Where one turn sends some rows of the set: a few examples, then the rows asked:
sunid: [ -5  10   1  -1  11  21 -14  -7   5  -6  -6  -1  10   6 -16  -3   8]
vamur: [-11   8 -10 -11   4  -3  -2 -10 -15  13  -6  -2  29   5  -5   2   3]
Fof: [-12   9   5   4  -3  -8 -13  -8 -19   0   6  11   8 -17   9   9  -4]
zes: [  1   8   1 -15   6   3   4 -16 -19  12 -12  12   9   1   6  -1  10]
lorak: [-12  15  13  -8  10  13 -22  -3   2  24   1  -2  22 -15   5   7 -14]
vire: [-11  10   2 -22   5   6 -22 -25 -12  12 -15  -2   5 -17 -12  13   9]
tumep: [-23  -1  -8  -8   2   4 -15  -2 -28  18   4 -10  -5  -8   1   1   2]
Vut: [ -9  -8  17   0  -5   6 -17 -13 -16   2   0  21  -1 -17   8  12   2]
Rese: [-25  -7  -6   0   5  16 -18   9 -18  11   6  -8   0   1  -3  -6   5]
pobab: [-14 -13   1  -9  -1  10  -8 -13 -24  19   3  -4 -14  -3  -1   6   0]
tagos: [ -2  -4   7 -11   3  17 -12 -28   1   5  -9  -1   4   2 -20  12   3]
Res: [-21  -1   3  10  -3  -1 -21   1 -10  -4   9   6  22  -9  -1   8  -5]
moli: [-18 -11  -1 -12   4  14 -16  -4  -9  13 -12   4  33   6 -10   1  12]
Dirav: [-10   7  19  -5  11  24 -23   1   7  20   0   3  20 -10   4   4 -11]
dega: [ -6 -10  10 -17   6  20  -9 -10 -13  13 -18  18  13   1   1  -1  19]
nefe: [ -2   5  23  -7   9  23 -15  -9   6  21  -1   7  10  -9   6   7 -13]
pur: [-17 -18  15   6  -5  13 -24  -4  -7  -2   2  16  14  -9  -2  11   1]
zuv: [ -4  13  18 -11   8  12 -14 -13   1  25   0   2  12 -14   7  11 -17]
Vifa: [-14  23  -4 -11  13  11 -24  -4  -9   2 -12  -2  10 -13  -8  -3  14]
Bet: [-16 -19   3  -1   2  22 -11  -2 -15  11   5  -2  -9   7  -5  -1   3]

moli moves to vamur
Vifa moves to vire
zuv moves to nefe
And these:
tumep moves to pobab
pur moves to Res

Where one turn sends some rows of the set: a few examples, then the rows asked:
kogo: [ -2   1   3  23  10   7   7  20  -3  13   3   4 -18  15 -22]
Piv: [  0  -3  24  -2  16   4   9   1  13  -2   6   3  -8  -7 -15]
kivil: [ -4  18   9  13   2   8  -3   1  18   4   2  20 -23   9  -5]
sinod: [  4  17  20   6   0  15  10  -2   5  -1   8   8 -33   3  -2]
sok: [-11  -4  12  -6  -4  10  -1  -3   4 -10   1  14  -7  16  -5]
lir: [ -8   2   8  20   9  30   4  -7  13   7  -1  23 -13  11 -20]
rovi: [-14  -1  14   6   0  17 -12  -6   3   3   1  13  -3 -11 -23]
gipa: [-14  -3  19  -9  -1   8  -3   8  -4  -7 -18  11 -27   2 -24]
mudov: [  3  11  19  13  -4  19 -14  -7  13 -13   7  11 -21  11 -18]
Vediv: [ 12   4  -6  11  15  18  -3 -11   2  -9 -16  12 -20   2 -30]
mikim: [ -5  12  -1  13   0  14   7  -3  -6  -1  11  18 -19  20 -38]
Davu: [ -1  -4  26  -2   3   3  12   2  13  -3   7  -1  -7  -2 -13]
selil: [-11   0  21  -3  -3  14 -14  -2   2  -8 -10  11 -19 -11 -26]
Som: [ -4  -4   9  22   3  21   7  -6 -15  -4 -19   2 -29   2 -31]
Mus: [ -6   6   8  16   0  11 -12  -1  -1   6  14   8  -2  -2 -26]
ronup: [ -1   9  22   3  -8  11  23   3  -1  -1   8   4 -14   8  -6]
Musa: [ -7  -5  17   4   7   9   6  19   0  -1 -21   7 -35   6 -22]
fovop: [ -2  11   5   2  13  19   7  -8   3   5  -2  20 -32   6  -3]
sed: [  3  -3   7  -1  -4  -1   8   8  -4 -22   2  -4 -28   2 -23]
Sanoz: [  1   2  11  14   7   4   6  24  -4   2  -7   2 -34  15 -25]
kabo: [  0  11  14  -1   6  -5   2   5  16   1   9  14  -8   6 -10]
seve: [  6   0  22  13  -6  17  25   4   6  -6  -4  -2  -5  -1 -17]
Nere: [ -9 -10  15   5   9  14  14  -7 -19  -6  -8  -3 -17   2 -31]
zolum: [ -2   9  -5  23   4  16  -2  -5 -10  -4 -14  18 -30  11 -29]
Rulot: [ -3  11  20   2   0   1   4   3  18   0  10   9 -13   6  -5]
Tez: [ 12   2  12  12  -6  11  13   0  -2 -16  -7  -4  -3   4 -34]
vuvu: [  3 -11  24   2   5   5  13   0  -1 -10   1  -8 -10  -5 -28]
dovuv: [ -1  -6   2  20   8  17   7  -5 -15  -8 -17   8 -24   4 -37]
ran: [  0  -5  26   0  12   6   8  -4  -5 -11   5  -8 -16  -5 -28]
vukeb: [  0 -13  12   8   6  10  13  -3 -15 -11  -9  -2 -15   0 -37]
Sokeg: [  5  17   8  16   0   2  -5   5  20   2  -2  19 -19   6 -10]
Vuki: [ -6  16  -3  19   3  13  -3  -2   3   3  -8  25 -27  14 -14]
Meke: [ -3  10  -1  23  -7  12   0  -3 -13  -2 -15  14 -29  14 -27]
sizus: [  0 -13  16   5   4  15   5   3  15 -14 -10   1 -21  -7  -5]
lili: [  1   4   6  29   8  12  -4  10   3  12  11   3 -11   3 -24]
suf: [  7   3   2  25   8  18  13   4   5  -5   0   5 -34  -3 -38]
boviz: [ -4  12  -3  22  -3  10   1   2   6   7 -15  24 -21  13 -13]
pel: [ -8 -13  -5   6   8  10  26   8  -4  -2  -6   8 -20   2 -25]
fotuv: [  4  14  -6   0  13  13  -4 -12  -5  -5  -5  19 -29  11 -20]
taf: [  7  -3  -4   8   7  14  10  -6  -4  -9 -17   8  -1   7 -34]

ronup moves to taf
Musa moves to lili
And these:
sok moves to pel
Rulot moves to vukeb
Meke moves to kabo

Where one turn sends some rows of the set: a few examples, then the rows asked:
pafi: [ 19  -2  -2   1   0  -9  -1   6   4   9  16   1 -13   0  -5  24   1   8
   4  -5  -1  -8   0  -8   6   5  15  -2   8  -2  -5   0   4]
Tutav: [ 14   6  -4  -1  13 -13 -13   4 -12   9   6 -12   3 -10   6   0 -10  -6
  16 -11  10  -9   2  -2   3  21  -3   4   3   4  -5   1   1]
Gafi: [ -8 -23 -12  13 -13  13  -8   4   0  -3   2  -6  -4   9 -12   1  13 -11
   2  16   5   0 -12  11   1 -10  -6  -6   7   4  -6   5   7]
rusor: [ -2   0 -19  -3  -1  -3  -4 -12   0  28   5  -6   9   0  -5 -11   1   6
  -3   2  -1 -20  -1 -23  10   7   1  -4  11  -7   2   4   3]
Sopa: [ -3   5  13  -6  -2  -6 -17   9  11  -1  -6   3   0  -2   0 -13  -4 -10
   7  -9  18   0   0   5  -6  -6  13   7  -2  15 -11 -13  -2]
zup: [ 11   5   6  -2   0   4   6   0  -6  11  11   8   4  -9  -1 -22  -3 -16
   6   4   4  10  -8 -13  -2   4   5   5  -4   2  21   4   5]
vip: [ -7  -3 -13 -14  -9   5   0  -9 -20   0  -3   7  -6  -4  -6 -11   3   0
  -8 -12  -5  19   1  24   4   1  -9  -1  10   8  13   0   6]
bofi: [  2  -1  -1   7   0  11 -11  -7   6  -5   2   9  -4  -5 -14   1   2  -1
   6   5  11   1 -11 -17  16  15  -2 -13   1  -2 -19  -1  22]
mogen: [ -9 -12 -25   2 -11   8   4  -7  -2   6 -13  -7  13   8  -5   7   3   5
  -3   2   1  29   1  12   7   0  -3  -5   3  -1  -3   0   3]
Puz: [  0 -18  -6 -12   1  18  -1  -5   1  10 -15  -4  10  -2   0  -8  -5  13
 -17 -10   5   3  -2  15  -6  -6  -4  -2   6  -7   7  -5  14]
fop: [-10   1  -9  -4  -5  14  -3  -2   3 -16 -15  -3  13 -23  -6 -13   3   7
  -1   1   6 -14  -1   9 -10   2   1 -14   3   3  -4  -5   2]
laki: [ 14   3  -1   1   3 -13  17   9   0   1   6 -15 -14  -5 -11  -6  -3  -2
   0 -10  17   6   3  -9  21   7   6  12  -5   1  -4   6  -7]
vif: [ -6   5  -5   0  -8   6   9 -18  16  -1  -3   1 -12   3   0 -23  10  -4
  -7   4  -6   5  -3  20   9   7  -9   8   4  19  -5  -5   0]
fub: [-16  -7  -5  -1  -6 -18  -3  -9   5 -10   1 -17 -24   6 -13  -7   4  10
   4  -4   3  -5   1  -4   3   8   2   2   6  16  -5  21   3]
mene: [ 10 -14 -22  -8  -5 -19  11   1   5   7  -3  -1  -2  -1  -4  -6   1  -5
  17  -4  -5   5  -7 -11   4 -13  14  -9   7  15   5   5 -13]

laki moves to Tutav
Gafi moves to vif
And these:
mene moves to zup
Puz moves to mogen
fub moves to Sopa

Where one turn sends some rows of the set: a few examples, then the rows asked:
bub: [  2  13   1   8 -26 -20   4   1 -19  -8  23   8  -9 -11  26 -38  -8  11
  19   4 -15   1  -3  -9 -23  -7  17  -1]
zudi: [  8  10 -17   4 -23 -14 -19  -8  11  10  14  13  -8 -20   2 -12  14   6
  15 -10 -18   8  -4   4 -17   0  35   8]
dav: [  0  13   4   6 -28 -19  11   0 -19  -9  25   8 -11 -12  21 -32 -14   7
  21   1 -19   5  -9  -7 -22  -9  15  -2]
vek: [  5  17   6  16 -25 -13 -28  13  23   2  21  11  -2 -11   4 -21  -2  10
  16 -13 -18   8  -8 -20 -14   2  -2   6]
taban: [-18   9  12   6 -24 -10 -11 -18   0  -2  15   5  -5 -18   7 -10  15  -2
   6  -6  -1   3 -15   0   4  12  -8  -8]
zotab: [ -7  17  -1  20 -13 -12 -10   7 -14 -10  10  17  -5 -19  17 -15  13  17
   0  12 -21   1  -1 -25   4  -6  13  -1]
Gelak: [  2   7  20   1 -22 -15  -7   3  -6  -8   9   5 -13 -16  14  -1  10   4
   1 -12  11   1  -3  -5 -35   0  25  -1]
seri: [  5   8   2   7 -23 -19   4  -2 -12  -3  12   8  -9 -23  27 -36   1   4
  17   5 -20  -3   1   0 -23 -18  12   3]
mer: [  1   6  21   0 -23 -14  -5   3  -6  -9  10   5 -14 -17  12   1   8   3
   2 -13  10   2  -5  -5 -35  -1  24  -2]
Kof: [  4   8   5   6 -25 -18  11  -3 -11  -4  14   8 -11 -23  22 -29  -4   1
  20   2 -24   1  -5   1 -22 -21  10   2]
dogim: [ -9  19   0  19 -15 -11  -6   7 -18 -13  17  17  -6 -14  14 -12   4  19
   3  11 -21   5  -7 -29   4  -1  14  -3]
zez: [  4  13 -13   2 -27 -13  -8  -9   8   6  22  14 -11 -14  -6  -4   2   5
  19 -14 -21  15 -14   2 -17   2  35   5]
pibet: [-18  10   9   7 -24 -11 -15 -16  -4  -3  18   4  -4 -13  10 -15  15   3
   5  -4   3   2 -13  -5   4  18  -5  -9]
didem: [-19  10  12   6 -24 -10 -10 -18  -2  -3  18   5  -6 -15   6 -10  12  -1
   7  -6   0   4 -17  -2   4  14  -7 -10]
Lipes: [-11  19   4  17 -17 -10   2   6 -16 -14  18  18  -8 -14   8  -5  -1  15
   5   7 -25   8 -13 -27   4  -4  12  -4]
zunu: [  4  10  -1   9 -24 -20   1   0 -16  -5  17   7  -8 -16  29 -40  -1   9
  17   6 -16  -2   2  -5 -23 -11  15   2]
tuse: [-17   8  10   7 -22 -11 -14 -18   0  -2  13   5  -4 -19   9 -12  18  -1
   5  -4   0   1 -12  -1   4  12  -7  -8]
nupu: [  1   6  21   0 -22 -14  -6   3  -6  -9   9   5 -14 -17  13   0   9   3
   1 -13  10   1  -3  -5 -35  -1  24  -2]
vekog: [  6  11 -14   3 -24 -13 -12  -9  11   8  16  13 -10 -20  -3  -5   9   3
  17 -12 -22  11 -10   5 -17  -2  33   7]
maraf: [  7  12 -19   5 -24 -15 -22  -6   7   8  18  12  -7 -13   4 -16  13  11
  14  -9 -14   8  -3  -1 -17   7  38   7]
los: [  5  17   8  15 -26 -12 -24  12  25   2  20  11  -3 -14   1 -17  -3   7
  18 -15 -21   9 -11 -18 -13  -2  -4   6]
rim: [-19  10  11   6 -24 -10 -12 -17  -4  -4  19   5  -5 -13   7 -12  12   2
   6  -5   2   4 -16  -4   4  17  -5 -10]
pato: [ -6  14   0  19 -12 -11  -7   5  -9  -8   5  17  -5 -26  15 -10  15  12
   1  11 -26   0  -2 -20   4 -13   9   1]
tose: [ -7  14   4  17 -14 -10   1   3  -8  -9   7  18  -8 -28   9  -3  10   8
   4   8 -30   4  -8 -18   4 -17   7   0]
Tivu: [  5  15 -18   5 -25 -15 -19  -5   4   5  24  13  -8  -8   2 -14   5  13
  16 -10 -13  12  -8  -5 -17  12  40   5]
tisip: [-10  17   6  16 -16 -10   5   4 -12 -13  14  18  -9 -22   6   0   2  10
   6   6 -30   7 -13 -21   4 -12   9  -3]
Teda: [  3  15 -15   3 -27 -13 -12  -7   4   4  26  14 -10  -8  -4  -8   0  10
  19 -13 -17  15 -14  -3 -16   9  38   4]
zun: [-17   9   9   7 -23 -11 -16 -17  -2  -2  15   5  -4 -16  11 -15  17   1
   4  -4   2   1 -11  -3   4  15  -6  -8]
gaka: [  6  16   7  15 -25 -13 -26  12  26   3  19  11  -2 -15   3 -19  -1   7
  17 -14 -21   8  -9 -17 -14  -3  -4   7]
defaf: [  4  17   8  15 -26 -12 -24  12  24   1  22  11  -3 -11   1 -18  -5   8
  18 -15 -20  10 -12 -20 -13   0  -3   5]
bos: [  6  16   6  16 -25 -13 -28  13  25   3  19  11  -2 -14   4 -21   0   8
  16 -13 -19   7  -8 -19 -14  -1  -3   7]
Rolu: [  4  18   7  15 -26 -13 -27  13  23   1  23  11  -3 -10   3 -20  -4   9
  17 -14 -18   9 -10 -21 -14   2  -2   5]
vudo: [  1   7  20   1 -22 -15  -7   4  -7  -9  10   5 -13 -15  14  -1   9   5
   1 -12  12   1  -3  -6 -35   1  25  -2]
tisud: [  1  10   6   5 -27 -18  14  -3 -14  -7  20   9 -12 -18  19 -27 -11   3
  22   0 -23   4  -9  -2 -22 -17  12  -1]
kibe: [  1   7  21   0 -23 -14  -5   3  -7  -9  11   5 -14 -15  12   1   7   4
   2 -13  10   2  -5  -6 -35   1  25  -2]
lep: [  1   7  20   0 -23 -14  -6   4  -7  -9  11   5 -14 -15  13  -1   8   5
   2 -13  11   2  -4  -7 -35   1  25  -2]

vekog moves to zudi
taban moves to tuse
zunu moves to bub
And these:
kibe moves to mer
zotab moves to dogim
defaf moves to los

